In the data rows, the value 500 means zero.
Some points:
array([713, 384, 546, 518, 528, 378, 576, 497, 363, 425, 519, 469, 494, 279,
       541, 711, 416, 459, 682, 447, 521, 487, 271, 409, 440, 706, 763, 475,
       504, 562, 607, 453, 570, 614, 514])
array([495, 427, 486, 379, 277, 428, 419, 579, 505, 479, 652, 667, 376, 525,
       619, 467, 473, 612, 515, 246, 365, 549, 565, 202, 504, 366, 467, 571,
       438, 493, 597, 595, 409, 499, 648])
array([451, 512, 377, 296, 227, 616, 421, 410, 515, 725, 431, 527, 574, 491,
       430, 629, 646, 487, 556, 361, 461, 558, 396, 372, 621, 566, 388, 702,
       743, 518, 414, 609, 423, 388, 449])
array([527, 361, 490, 496, 571, 758, 382, 710, 460, 591, 548, 550, 443, 541,
       535, 228, 483, 635, 502, 607, 560, 492, 312, 605, 433, 458, 411, 584,
       461, 483, 453, 577, 416, 474, 437])
array([569, 314, 702, 631, 413, 504, 371, 458, 523, 516, 600, 491, 562, 480,
       462, 590, 584, 515, 666, 575, 617, 655, 618, 461, 650, 780, 536, 277,
       617, 404, 320, 384, 573, 423, 385])
array([528, 471, 612, 421, 556, 342, 424, 325, 501, 406, 611, 602, 438, 470,
       641, 528, 337, 480, 667, 456, 494, 466, 489, 630, 490, 584, 491, 674,
       367, 594, 517, 554, 481, 596, 313])
array([583, 697, 420, 578, 458, 734, 543, 490, 456, 379, 577, 514, 676, 381,
       494, 549, 328, 606, 230, 528, 497, 342, 226, 406, 543, 453, 560, 397,
       500, 258, 536, 551, 413, 579, 424])
array([448, 438, 439, 308, 587, 766, 698, 250, 643, 365, 383, 450, 365, 543,
       401, 499, 420, 470, 662, 447, 434, 612, 628, 494, 646, 334, 364, 441,
       451, 443, 710, 435, 555, 446, 587])
array([506, 489, 479, 624, 363, 453, 522, 480, 496, 500, 283, 503, 548, 833,
       696, 336, 372, 415, 606, 569, 484, 364, 633, 396, 486, 402, 547, 439,
       584, 483, 292, 498, 443, 605, 417])
array([528, 643, 490, 525, 551, 345, 361, 492, 500, 804, 539, 494, 462, 419,
       444, 176, 474, 787, 624, 631, 387, 571, 406, 510, 667, 333, 546, 429,
       372, 430, 542, 630, 305, 604, 524])
array([312, 615, 668, 599, 550, 521, 654, 368, 428, 472, 331, 544, 430, 414,
       581, 519, 785, 501, 536, 510, 315, 682, 366, 416, 603, 346, 655, 535,
       565, 535, 378, 521, 317, 643, 286])
array([506, 634, 450, 562, 718, 485, 656, 518, 500, 519, 537, 490, 341, 542,
       458, 519, 691, 446, 552, 419, 639, 519, 498, 440, 427, 464, 395, 587,
       701, 385, 432, 356, 453, 367, 427])
array([628, 704, 577, 489, 405, 486, 417, 522, 503, 463, 378, 455, 455, 684,
       467, 441, 393, 423, 496, 441, 540, 402, 395, 369, 173, 351, 628, 475,
       465, 500, 516, 627, 406, 455, 708])
array([619, 619, 707, 506, 364, 308, 638, 528, 258, 496, 547, 659, 828, 710,
       391, 517, 502, 575, 547, 430, 382, 780, 485, 419, 566, 425, 253, 617,
       561, 362, 575, 485, 539, 570, 500])
array([382, 428, 709, 560, 583, 508, 476, 497, 563, 639, 328, 373, 692, 552,
       445, 493, 300, 386, 523, 313, 502, 522, 576, 677, 441, 298, 640, 258,
       614, 343, 414, 581, 463, 456, 411])
array([655, 622, 396, 457, 582, 275, 458, 321, 453, 445, 542, 629, 578, 585,
       450, 298, 616, 574, 327, 613, 614, 460, 491, 486, 527, 495, 515, 610,
       830, 825, 483, 492, 447, 693, 587])
array([254, 542, 562, 549, 523, 421, 418, 555, 550, 295, 548, 653, 449, 397,
       578, 605, 616, 435, 437, 547, 663, 637, 524, 266, 511, 548, 427, 511,
       513, 551, 588, 744, 446, 417, 501])
array([501, 665, 327, 814, 449, 357, 313, 397, 490, 407, 492, 429, 428, 490,
       321, 601, 317, 567, 339, 445, 318, 611, 512, 623, 589, 702, 241, 581,
       410, 577, 614, 351, 433, 515, 428])
array([474, 534, 447, 646, 451, 661, 487, 349, 509, 636, 288, 586, 556, 463,
       647, 440, 130, 659, 589, 646, 410, 479, 386, 392, 423, 578, 430, 522,
       636, 431, 434, 593, 413, 216, 496])
array([446, 724, 777, 380, 630, 413, 440, 445, 780, 413, 541, 495, 360, 524,
       253, 642, 431, 508, 560, 435, 357, 396, 402, 392, 450, 511, 518, 451,
       637, 505, 295, 421, 642, 609, 602])
array([305, 245, 555, 571, 483, 554, 376, 424, 508, 663, 267, 535, 413, 363,
       360, 419, 641, 585, 361, 519, 525, 278, 658, 409, 495, 624, 570, 610,
       611, 481, 679, 381, 517, 447, 585])
array([540, 866, 558, 715, 606, 449, 427, 511, 498, 513, 461, 369, 348, 544,
       598, 493, 784, 572, 410, 474, 557, 408, 513, 418, 671, 529, 670, 610,
       320, 473, 463, 486, 544, 260, 498])
array([558, 585, 503, 410, 547, 523, 566, 659, 364, 300, 513, 694, 605, 126,
       575, 395, 458, 497, 322, 533, 622, 359, 559, 531, 361, 502, 454, 469,
       502, 303, 415, 454, 441, 425, 413])
array([392, 512, 549, 406, 729, 545, 437, 614, 500, 515, 511, 618, 413, 499,
       604, 547, 509, 548, 424, 646, 407, 526, 474, 577, 384, 443, 412, 276,
       798, 471, 708, 681, 544, 696, 470])
array([448, 635, 331, 634, 420, 521, 661, 315, 683, 405, 502, 707, 615, 620,
       587, 557, 565, 464, 543, 365, 569, 540, 395, 653, 371, 517, 571, 267,
       360, 754, 547, 564, 538, 535, 400])
array([448, 490, 449, 661, 446, 632, 559, 750, 639, 526, 521, 561, 497, 596,
       525, 539, 643, 463, 587, 410, 262, 672, 497, 498, 640, 686, 697, 309,
       560, 482, 714, 476, 498, 501, 629])
array([435, 359, 566, 485, 647, 394, 170, 644, 597, 386, 389, 338, 592, 370,
       396, 425, 633, 489, 596, 546, 386, 648, 295, 587, 521, 468, 498, 309,
       390, 788, 494, 520, 539, 533, 502])
array([478, 353, 553, 372, 497, 398, 687, 692, 554, 536, 423, 496, 414, 497,
       369, 521, 455, 333, 330, 580, 263, 500, 370, 389, 308, 410, 516, 666,
       417, 654, 583, 356, 470, 298, 200])
array([555, 658, 384, 593, 643, 550, 512, 528, 237, 431, 678, 539, 452, 496,
       445, 573, 437, 609, 826, 477, 455, 374, 703, 435, 236, 381, 517, 395,
       509, 517, 523, 447, 358, 516, 533])
array([366, 437, 519, 483, 642, 601, 526, 449, 638, 426, 586, 680, 584, 747,
       509, 608, 408, 434, 408, 478, 348, 160, 418, 508, 755, 519, 458, 582,
       360, 512, 367, 456, 370, 623, 463])
array([314, 566, 728, 449, 439, 533, 605, 402, 461, 323, 664, 242, 476, 457,
       246, 323, 403, 406, 466, 612, 426, 483, 498, 615, 524, 720, 402, 517,
       491, 476, 432, 577, 316, 570, 622])
array([547, 560, 324, 434, 543, 587, 275, 526, 474, 601, 342, 472, 432, 397,
       631, 583, 409, 495, 502, 457, 576, 559, 434, 472, 478, 555, 279, 403,
       469, 408, 330, 396, 391, 449, 550])
array([430, 631, 564, 514, 569, 269, 704, 687, 659, 591, 309, 520, 580, 372,
       616, 593, 365, 438, 505, 518, 552, 614, 498, 350, 590, 490, 441, 600,
       487, 530, 685, 408, 622, 630, 654])
array([544, 553, 693, 578, 477, 576, 489, 491, 469, 457, 263, 417, 293, 711,
       574, 460, 582, 601, 415, 603, 405, 347, 569, 570, 436, 616, 238, 435,
       495, 558, 877, 567, 407, 452, 310])
array([320, 617, 491, 548, 413, 504, 553, 435, 346, 605, 654, 469, 637, 531,
       734, 507, 586, 412, 521, 551, 437, 339, 643, 474, 556, 605, 433, 350,
       498, 506, 629, 493, 407, 683, 369])
array([556, 418, 380, 570, 352, 430, 697, 421, 581, 403, 622, 270, 307, 302,
       630, 510, 380, 454, 491, 589, 527, 662, 586, 683, 719, 311, 423, 379,
       564, 490, 510, 552, 442, 312, 636])
array([590, 553, 404, 505, 666, 677, 466, 356, 500, 377, 419, 489, 484, 476,
       430, 407, 563, 415, 618, 670, 768, 535, 504, 590, 627, 364, 433, 600,
       493, 496, 684, 409, 780, 588, 508])
array([446, 618, 357, 332, 583, 310, 659, 460, 405, 597, 318, 521, 550, 398,
       374, 527, 452, 827, 577, 513, 415, 333, 473, 652, 638, 561, 505, 414,
       495, 494, 355, 738, 491, 292, 586])
array([335, 542, 427, 581, 648, 511, 683, 551, 514, 519, 610, 581, 470, 645,
       432, 408, 357, 520, 554, 588, 659, 693, 529, 364, 576, 576, 641, 591,
       399, 702, 509, 373, 292, 303, 336])
array([465, 459, 320, 371, 430, 568, 573, 324, 515, 648, 586, 505, 603, 647,
       522, 526, 484, 418, 212, 723, 545, 694, 557, 420, 407, 468, 675, 423,
       612, 654, 389, 425, 385, 546, 639])
array([565, 538, 508, 406, 423, 525, 463, 541, 740, 664, 642, 564, 488, 600,
       561, 426, 353, 797, 478, 441, 539, 479, 627, 561, 414, 765, 452, 603,
       481, 474, 516, 554, 685, 533, 622])
array([295, 470, 388, 579, 360, 411, 805, 481, 508, 807, 705, 351, 321, 520,
       412, 542, 631, 592, 521, 610, 523, 356, 157, 503, 410, 509, 418, 458,
       568, 409, 573, 333, 547, 654, 620])
array([585, 486, 446, 518, 452, 334, 576, 485, 705, 350, 464, 182, 551, 568,
       709, 512, 602, 610, 426, 249, 602, 572, 518, 735, 316, 487, 469, 695,
       689, 353, 404, 592, 366, 608, 376])
array([483, 409, 467, 492, 574, 494, 544, 595, 326, 398, 347, 301, 584, 596,
       625, 568, 295, 726, 328, 525, 510, 601, 408, 340, 743, 567, 542, 473,
       500, 538, 480, 392, 867, 645, 324])
array([698, 529, 672, 394, 538, 738, 474, 487, 394, 654, 553, 220, 636, 432,
       511, 716, 481, 528, 560, 572, 364, 567, 674, 456, 511, 456, 581, 780,
       521, 829, 523, 622, 599, 464, 414])
array([483, 505, 564, 394, 347, 472, 499, 713, 367, 467, 300, 460, 444, 704,
       241, 664, 513, 674, 490, 577, 816, 717, 388, 609, 376, 552, 525, 446,
       331, 467, 495, 382, 301, 618, 443])
array([690, 455, 353, 440, 492, 554, 556, 679, 375, 762, 507, 711, 343, 477,
       363, 511, 550, 354, 300, 258, 503, 487, 600, 753, 654, 382, 513, 471,
       493, 586, 345, 573, 504, 692, 362])
array([389, 375, 570, 443, 455, 307, 679, 594, 296, 521, 460, 615, 400, 612,
       720, 552, 435, 385, 637, 559, 640, 363, 324, 693, 684, 705, 446, 630,
       566, 578, 557, 623, 429, 365, 606])
array([519, 528, 631, 496, 480, 474, 537, 437, 465, 647, 394, 613, 354, 380,
       595, 812, 494, 669, 374, 654, 485, 466, 743, 669, 389, 436, 562, 401,
       316, 582, 480, 405, 543, 543, 539])
array([522, 521, 447, 325, 686, 532, 352, 633, 577, 563, 605, 264, 556, 631,
       513, 583, 422, 495, 583, 495, 741, 327, 640, 383, 620, 441, 515, 541,
       317, 297, 484, 504, 275, 585, 532])
array([330, 491, 239, 608, 325, 290, 289, 521, 523, 428, 655, 467, 507, 399,
       366, 449, 447, 608, 609, 569, 502, 394, 663, 458, 445, 325, 607, 582,
       661, 556, 621, 396, 504, 460, 261])
array([327, 463, 387, 405, 493, 368, 392, 399, 325, 338, 436, 443, 698, 575,
       422, 581, 569, 419, 536, 441, 420, 394, 475, 687, 524, 323, 439, 518,
       345, 409, 601, 345, 716, 263, 608])
array([646, 491, 424, 628, 671, 404, 629, 682, 722, 555, 478, 588, 621, 440,
       452, 586, 496, 185, 560, 754, 331, 567, 559, 495, 480, 581, 366, 701,
       500, 329, 366, 447, 433, 682, 558])
array([273, 681, 430, 361, 489, 531, 426, 710, 592, 456, 693, 664, 385, 680,
       582, 512, 484, 369, 288, 645, 472, 584, 566, 624, 504, 581, 618, 429,
       610, 441, 411, 542, 724, 350, 521])
These points spread out most along one direction. How far along it is each point below, from 0 to 99? 50 is the average, and the first point above lies past it. One standard deviation of the points above along it is 16.
array([785, 628, 670, 494, 278, 367, 506, 546, 465, 568, 578, 404, 552, 438,
       482, 351, 558, 287, 538, 611, 478, 419, 480, 418, 647, 495, 312, 283,
       447, 746, 441, 239, 570, 339, 506]) 64
array([734, 557, 291, 614, 324, 522, 390, 397, 432, 343, 356, 587, 411, 590,
       296, 582, 483, 399, 669, 704, 328, 430, 520, 602, 629, 679, 731, 583,
       590, 301, 657, 590, 463, 497, 528]) 50
array([612, 212, 306, 359, 598, 378, 448, 300, 620, 532, 505, 470, 587, 622,
       626, 608, 706, 477, 454, 684, 409, 468, 429, 340, 424, 518, 452, 330,
       281, 360, 514, 621, 477, 389, 515]) 48
array([647, 401, 608, 793, 409, 566, 552, 509, 698, 521, 695, 426, 568, 454,
       430, 651, 452, 500, 317, 507, 666, 385, 403, 516, 579, 328, 516, 544,
       395, 606, 673, 672, 481, 465, 560]) 53
array([424, 710, 459, 483, 427, 638, 415, 398, 443, 443, 509, 404, 465, 393,
       731, 546, 635, 557, 536, 606, 342, 589, 415, 650, 320, 582, 487, 635,
       228, 458, 298, 469, 562, 545, 617]) 46
array([699, 362, 589, 499, 373, 678, 552, 589, 674, 315, 502, 468, 391, 484,
       641, 397, 593, 664, 715, 489, 327, 477, 411, 557, 533, 390, 529, 580,
       619, 407, 421, 284, 673, 514, 355]) 57
array([506, 405, 494, 416, 417, 516, 465, 513, 194, 192, 562, 349, 276, 472,
       500, 537, 484, 399, 390, 418, 476, 445, 559, 348, 606, 440, 547, 443,
       561, 498, 455, 580, 506, 575, 677]) 52
array([460, 563, 518, 425, 398, 358, 379, 294, 475, 715, 377, 469, 298, 354,
       569, 260, 278, 186, 412, 392, 592, 576, 460, 438, 468, 588, 697, 540,
       333, 363, 606, 440, 657, 649, 413]) 52
array([483, 694, 360, 315, 379, 618, 675, 593, 600, 420, 367, 456, 640, 340,
       434, 291, 553, 536, 602, 324, 682, 300, 608, 340, 478, 719, 428, 374,
       438, 641, 485, 549, 465, 561, 403]) 37
array([178, 434, 301, 692, 525, 646, 467, 519, 382, 687, 516, 440, 510, 459,
       538, 590, 448, 354, 601, 334, 441, 466, 495, 502, 436, 475, 316, 602,
       491, 644, 446, 560, 574, 599, 589]) 52
array([606, 357, 471, 519, 729, 457, 612, 245, 420, 563, 694, 415, 468, 493,
       335, 390, 613, 501, 357, 367, 489, 628, 644, 505, 367, 684, 462, 507,
       380, 329, 601, 624, 684, 375, 305]) 58
array([512, 257, 473, 802, 439, 423, 608, 500, 476, 390, 355, 563, 366, 493,
       409, 346, 505, 675, 419, 587, 489, 497, 669, 367, 469, 532, 403, 499,
       258, 554, 221, 587, 583, 629, 674]) 48
array([332, 478, 664, 519, 293, 626, 525, 467, 532, 436, 469, 723, 686, 391,
       361, 439, 637, 484, 573, 660, 637, 447, 536, 675, 530, 346, 611, 655,
       409, 366, 552, 559, 604, 540, 538]) 52
array([465, 488, 543, 720, 598, 604, 382, 387, 480, 536, 625, 702, 398, 635,
       429, 614, 524, 429, 576, 426, 641, 501, 249, 451, 465, 445, 326, 500,
       629, 483, 370, 549, 572, 422, 542]) 47
array([581, 413, 566, 541, 693, 542, 486, 643, 379, 482, 497, 442, 717, 525,
       559, 298, 554, 531, 433, 206, 412, 498, 523, 588, 391, 622, 671, 579,
       568, 531, 565, 319, 414, 414, 759]) 47
array([582, 422, 557, 440, 526, 533, 427, 276, 579, 521, 509, 672, 416, 420,
       662, 529, 482, 630, 390, 434, 576, 553, 515, 568, 617, 460, 464, 555,
       542, 427, 598, 69, 222, 494, 612]) 45
